Some points, one per row:
[ 0.4  0.   0.7  0.6  0.4  1.2  1.   1.1 -1.4 -0.5 -0.4 -1.  -1.4 -0.1
  0.5  0.8]
[-0.2  0.1  0.6  0.8  0.1  0.7  0.3  0.  -0.5 -0.4 -0.1 -1.  -0.4 -0.2
  0.4  1. ]
[ 1.4  0.9 -1.8 -2.3  0.  -3.1 -2.   0.8  1.7  0.6  0.2  3.3  2.8  1.4
 -2.4 -2. ]
[-1.6 -0.9  0.5  1.8 -0.5  1.2  1.1  0.4 -1.8 -0.5 -1.5 -1.8 -1.6 -0.1
  2.   0.8]
[-0.4 -0.3  1.   1.3  0.7  1.8  1.4  0.4 -1.  -0.6  0.3 -1.4 -2.  -0.8
  1.4  0.6]
[ 1.1  0.4 -1.2 -1.4 -0.2 -2.3 -1.5 -0.1  0.9  0.3 -0.1  2.   2.1  0.9
 -1.1 -1.6]
[ 1.   0.1 -1.  -0.9  0.3 -1.2 -0.7 -0.4  0.6  0.6  0.4  1.   1.7  0.6
 -0.7  0.4]
[-1.4 -0.9  1.5  2.6 -0.4  1.7  1.4 -0.3 -1.9 -1.  -1.4 -2.6 -2.2 -0.9
  2.7  0.5]
[ 0.5 -0.6 -0.9 -1.5  0.1 -0.6 -0.2 -0.1  0.   0.2  0.1  1.3  1.6  0.1
 -0.9 -0.1]
[-0.1  1.3 -2.  -2.6  0.1 -2.7 -2.2 -0.8  2.8  0.8  0.9  2.7  3.2  1.3
 -2.7 -1.8]
[-0.5 -0.9  0.9  1.7 -0.1  2.1  1.3 -0.9 -0.8 -0.7 -0.2 -2.3 -1.2 -0.2
  2.   1.3]
[-0.8 -0.9  1.4  1.7 -0.3  2.2  0.9 -0.6 -1.5 -1.1 -1.1 -2.4 -1.7 -1.2
  1.7  1.1]
[-0.8 -0.3  1.6  2.3 -1.1  0.6  0.5  0.9 -1.7 -0.7 -1.4 -1.4 -2.  -0.1
  1.5  1.6]
[-0.1 -0.4 -0.1  1.3  0.2  2.   0.9 -0.9 -1.  -0.4  0.  -1.8 -1.  -0.2
  2.2  0.7]
[-1.7  0.   1.5  2.  -0.6  1.5  1.2 -0.2 -0.5 -1.2 -0.5 -2.7 -2.2 -0.9
  1.   0.6]
[-0.3 -0.7  1.3  1.9  0.5  2.8  1.9  0.4 -2.  -0.6 -0.6 -2.7 -2.4 -0.7
  2.1  1.2]
[-1.  -0.6 -1.1  0.1  0.4  0.5  0.1 -0.8  0.6  0.1  0.2 -0.4  0.2  0.4
  0.9 -0.6]
[ 0.4  0.2  2.9  0.9 -0.8  0.4  1.2  1.4 -2.1 -1.5 -1.1 -0.9 -2.9 -1.1
  1.6 -0.2]
[-0.7  0.4  1.9  0.8 -0.5  0.4  1.1  0.4  0.2 -0.8 -0.1 -1.3 -1.9 -1.8
  0.9 -0.1]
[ 0.4  0.3 -0.7 -1.  -0.8 -0.7 -0.2 -0.6  0.9  0.2 -0.1  1.   1.1  0.2
 -0.8  0.4]
[-2.1 -0.7  0.8  1.3 -0.5  1.7  0.2 -1.3  0.1 -0.4 -0.4 -1.8 -1.5 -0.6
  0.8  0.1]
[ 0.7  0.5 -1.1 -0.9  0.9 -0.9 -0.7 -0.3  0.3  0.2  0.8  1.1  1.1  0.5
 -0.5 -0.2]
[-1.8 -1.1  0.2  2.4 -0.1  3.4  1.8 -1.4 -1.1 -0.8  0.4 -2.7 -1.5 -1.2
  2.4  0.6]
[-1.5 -0.4  1.4  2.4 -0.7  2.4  0.9 -1.3 -0.9 -0.9 -0.8 -2.8 -1.7  0.
  2.1  1.1]
[-0.4 -0.1 -0.5  0.1 -0.4 -1.1  0.1 -0.5  0.2 -0.2 -0.5 -0.1  0.6  0.5
  0.4 -1.1]
[-0.1 -0.1  1.7  0.4  0.2  1.2  0.7  1.2 -1.3 -0.6 -0.4 -1.  -1.9 -0.8
  0.2  0.6]
[-0.7 -0.5  1.5  1.7 -0.1  2.4  1.4  0.2 -1.3 -0.8 -0.4 -2.2 -2.1 -0.8
  1.7  2. ]
[ 0.4 -0.2 -1.4 -1.1  0.8 -0.6 -0.3 -0.6  0.9  0.7  0.6  1.   1.6  0.9
 -0.9  0.1]
[ 0.9  0.1 -0.7 -1.3  0.7 -1.6 -0.3  0.6  0.9  0.3  0.6  1.6  0.5 -0.4
 -1.4 -0.7]
[ 0.2  0.2 -2.1 -2.5  0.3 -2.2 -1.7 -1.3  2.2  0.9  0.9  2.4  3.5  0.7
 -2.2 -2. ]
[-0.7  0.5 -2.4 -0.6 -0.4 -1.6 -1.3 -1.3  2.   0.5  0.7  1.7  3.1  1.2
 -1.3 -0.3]
[ 1.1 -0.1 -1.  -0.9  0.  -0.6 -1.2  0.6 -0.7  0.8 -0.2  1.5  0.8  0.6
 -0.6 -0.3]
[ 0.9  0.6 -1.4 -1.1  0.7 -1.  -1.  -0.9  1.5  1.   1.1  1.5  1.9  0.9
 -1.4 -1.2]
[ 1.8  0.8 -0.1 -1.4  1.1 -1.4 -0.7  1.7  0.4  0.   0.4  1.8  0.8  0.2
 -1.8  0.2]
[ 0.9  0.  -1.2 -2.1  0.8 -2.4 -0.7  0.5  1.2  1.3  0.5  2.2  2.   0.7
 -2.4 -0.8]
Then 16 other points, each followed by its number:
[-0.1  0.2  0.3  0.5  0.2  0.3  0.2  0.   0.  -0.5  0.1 -0.1 -0.4 -0.7
  0.   0.4] 0
[ 1.5  1.1 -1.3 -2.   1.4 -2.1 -1.4  0.4  0.7  1.   1.   2.6  2.2  0.9
 -2.2 -0.3] 1
[-1.  -1.6  0.3  1.5  0.3  2.9  1.4 -0.9 -1.1  0.2 -0.9 -2.8 -1.3 -0.7
  1.7  0.4] 2
[-0.1  0.2 -1.5 -0.8  0.7 -0.7 -0.8 -0.6  0.9  0.4  0.8  0.8  2.1  0.4
 -0.7 -1. ] 3
[ 1.6  0.1 -0.5 -1.6  0.8 -1.1 -0.7  0.2  0.1  0.3  0.4  1.7  0.8  0.2
 -0.7  0.3] 4
[-1.3  0.   0.4  1.2 -0.2  1.8  0.6 -0.6 -0.3  0.  -0.2 -1.9 -1.6  0.6
  1.4 -0.2] 5
[ 2.2  1.6 -0.6 -2.9  0.4 -2.6 -1.4  2.   0.9  0.1  1.1  3.3  1.8  0.2
 -2.9 -1.3] 6
[ 1.2  1.1 -1.  -2.5 -0.6 -2.9 -2.1  0.7  2.   1.2  0.7  2.9  2.9  1.1
 -2.3 -2. ] 7
[ 1.2  1.  -0.6 -1.5  0.7 -2.2 -1.4  0.8  1.9  0.7  0.7  2.5  1.5  0.9
 -1.8 -1. ] 8
[-0.9 -1.3  1.7  2.2 -0.4  2.7  1.5 -0.3 -2.1 -1.8 -1.3 -2.9 -2.6 -1.6
  2.   0.9] 9
[ 1.6  0.5 -1.6 -2.2  0.6 -2.2 -1.6  0.   1.3  1.2  1.   2.6  3.   0.8
 -2.4 -0.1] 10
[ 1.1  0.1 -0.6 -0.7  0.4 -0.2 -0.3  0.3 -0.2  0.  -0.1  1.2  0.7  0.3
 -1.   0.7] 11
[ 0.8  0.8  0.  -1.7  0.3 -1.7 -0.9  0.6  1.1  0.3  0.2  1.6  1.4 -0.1
 -1.6 -0.9] 12
[ 1.1  0.   0.1 -0.5  0.5 -0.6 -0.4  0.2  0.3  0.   0.3  1.1  1.1  0.1
 -1.   0.7] 13
[-0.1  0.6 -0.1 -0.8 -0.5 -1.3 -1.4 -0.5  1.6  0.6  0.5  0.9  1.1  0.2
 -0.7 -1.5] 14
[ 0.6  1.7 -0.7 -2.2 -0.3 -2.8 -2.   0.1  2.3  0.9  0.6  3.1  2.3  0.9
 -2.8 -1.7] 15
Which two of these numbered points are nearest to each point below, ignoring the direction in which the first points spread most? Their numbers follow each, nearest first.
[ 1.2  1.1 -1.4 -1.7 -0.2 -2.4 -1.4  0.9  0.6  0.5  0.1  2.4  2.1  1.2
 -1.2 -1.7] > 7 12
[ 0.8  0.4  0.  -1.4  0.4 -1.  -0.6  0.4  0.3  0.2  0.1  1.2  0.5 -0.2
 -0.8 -0.6] > 12 0
[ 0.9 -0.7  0.6  0.6  0.3  0.7  0.8  0.7 -1.3  0.3 -0.3 -0.4 -1.2 -0.7
  1.1  1.1] > 4 11
[ 0.9  0.4 -1.3 -1.   0.6 -1.3 -0.7  0.   0.5  0.7  0.6  1.4  1.8  0.4
 -1.1  0.2] > 10 11
[ 0.5  1.4 -0.4 -1.8 -0.1 -2.4 -1.5  1.1  1.8 -0.2  0.8  2.3  1.6 -0.3
 -2.3 -1.2] > 12 15
[-0.3  0.2  0.7  1.2  0.1  0.5  0.4  0.7 -0.1 -0.1  0.2 -0.5 -0.8 -0.1
  0.9 -0.1] > 8 0
[ 0.9  0.6 -0.9 -1.4 -0.3 -2.3 -1.2  0.3  0.9  0.8 -0.1  2.1  2.2  1.
 -1.4 -1.2] > 7 12
[-0.1 -0.1  2.6  1.9  0.1  2.6  1.3  1.2 -1.5 -1.  -0.9 -2.4 -3.6 -1.1
  1.4  0.8] > 8 12
[-1.4  0.2  1.3  0.8 -0.8  0.9  0.4 -0.4  0.5 -0.1 -0.4 -1.1 -0.9 -0.3
  0.9 -0.7] > 14 15
[-0.8  1.   0.4 -0.3 -0.1  0.  -0.2  0.3  0.9  0.   0.6  0.3  0.1 -0.3
 -1.  -0.9] > 15 14
[-1.5 -1.4  0.3  2.   0.2  3.1  1.5 -1.1 -1.3 -0.6 -0.3 -3.2 -1.7 -0.8
  2.1  0.4] > 2 3
[ 0.  -1.5  1.   1.6 -0.2  1.6  1.7 -0.1 -2.2 -0.5 -1.4 -1.9 -2.  -0.3
  1.6  2. ] > 11 10
[ 0.  -0.4  0.5  0.5 -0.5  0.8  0.4 -0.4 -0.9 -1.  -0.9 -1.  -1.  -0.7
  0.6  0.5] > 9 0
[ 1.   0.8 -0.9 -0.8 -0.9 -2.1 -1.5 -0.2  1.   0.8  0.   2.   1.7  1.2
 -1.  -0.3] > 7 0
[-1.2 -0.4  0.9  2.2 -0.2  2.5  1.3 -0.5 -0.5 -0.7 -0.3 -2.6 -1.8  0.
  2.3  0.3] > 5 3
[ 0.6  0.2  0.5  0.2  0.4 -0.4  0.  -0.2 -0.4  0.   0.1  0.3 -0.1  0.2
 -0.4  1.2] > 13 10
[-2.5 -0.4  1.5  1.9 -1.   2.7  0.9 -1.  -0.1 -0.5 -0.5 -2.2 -1.4 -0.4
  2.1 -0.1] > 5 14
[ 1.5  1.4 -1.2 -2.8  0.2 -2.6 -1.5 -0.6  3.3  1.1  1.5  2.7  2.7  0.8
 -2.3 -2.3] > 14 15
[ 0.3 -0.2  1.2  1.   0.1  1.1  0.7  0.7 -0.9 -0.7 -0.5 -1.6 -2.  -0.6
  1.2  0. ] > 8 12
[ 0.3  1.4 -0.2 -1.9 -0.6 -2.1 -1.6  0.5  1.6  0.5  0.8  2.1  1.5  1.
 -2.  -1.7] > 15 7
[-0.4  0.5 -0.7 -0.6 -0.2 -0.4 -0.7 -1.1  1.5  0.1  0.2  0.6  1.2  0.5
 -1.2 -0.7] > 5 14
[-1.2 -0.8  2.   1.8 -0.7  1.7  1.  -0.4 -1.6 -1.9 -1.1 -2.2 -2.5 -1.
  1.7  1. ] > 9 0
[ 1.3 -0.5 -0.3  0.1  0.1 -0.2  0.2  0.6 -0.6  0.2 -0.6  0.2 -0.1 -0.2
  0.3  1.6] > 11 4
[-0.5 -0.6  2.   2.5  0.4  2.2  1.7  0.7 -2.3 -0.5 -0.7 -2.7 -2.5 -0.8
  2.2  1.4] > 1 10
[ 0.4  0.6  0.3 -0.4  0.5 -0.5  0.3  0.7 -0.2  0.   0.3  0.2  0.   0.2
  0.1  0. ] > 8 1
[ 0.8 -0.2 -0.9 -2.9  1.9 -2.5 -0.6  0.7  1.1  2.   1.2  2.6  2.2  0.1
 -2.2 -1.3] > 1 12
[-0.1  1.  -0.4 -1.6 -0.5 -1.8 -1.1  0.3  1.7  0.5  0.8  1.8  1.8  1.2
 -1.7 -1.3] > 15 7
[-1.6 -1.5  0.6  2.4  0.1  2.9  1.5 -1.7 -1.4 -0.5 -0.8 -3.  -2.  -0.5
  2.4  1.1] > 2 3
[-0.1 -0.1  2.2  1.5  0.1  1.9  1.3  0.8 -1.4 -0.5 -1.1 -2.  -2.9 -1.1
  0.6  0.5] > 12 8
[ 1.   0.1 -1.1 -2.9  1.8 -2.5 -1.1 -0.2  1.3  1.5  1.3  2.9  2.5  0.3
 -2.7 -1. ] > 1 4
[-0.1 -0.2  0.3  0.9  0.3  1.1  0.5  0.1 -0.4 -0.5 -0.4 -0.7 -1.  -0.5
  0.8  0.3] > 0 9
[-0.7 -0.3  1.8  1.6 -0.7  1.3  0.9  0.9 -2.2 -0.8 -1.  -2.1 -2.2 -0.2
  1.5  0.7] > 7 12
[ 0.5  0.1  2.7  1.2  0.5  1.5  0.6  2.8 -1.9 -1.  -0.5 -1.5 -2.9 -1.3
  0.6  0.7] > 6 12
[ 0.3  1.2 -1.5 -1.9  0.2 -1.7 -1.6 -0.3  1.4  0.8  0.9  2.1  1.9  0.7
 -2.3 -1. ] > 0 15
[ 0.1  0.   2.6  1.3 -0.1  2.   0.8  1.8 -1.9 -1.7 -0.2 -1.4 -3.4 -1.3
  1.2  0.6] > 6 12
[ 1.8  0.8 -0.2 -1.6 -0.2 -2.5 -0.8  2.4 -0.1 -0.3  0.3  2.7  1.3 -0.3
 -2.4  1. ] > 6 13
[ 0.1  0.2  1.3  0.9  0.1  0.8  0.7  0.5 -0.7 -0.1 -0.2 -0.6 -0.9 -0.1
  0.5  1.1] > 13 10
[-0.6 -0.8 -0.8  0.4  0.5  1.1  0.5 -1.2  0.   0.5  0.3 -1.4  0.4 -0.4
  0.5 -0.6] > 2 3
[ 0.   0.4  2.7  1.1  0.1  1.2  0.1  1.7 -1.2 -1.  -0.2 -0.6 -2.5 -1.1
  0.5  0.1] > 6 12
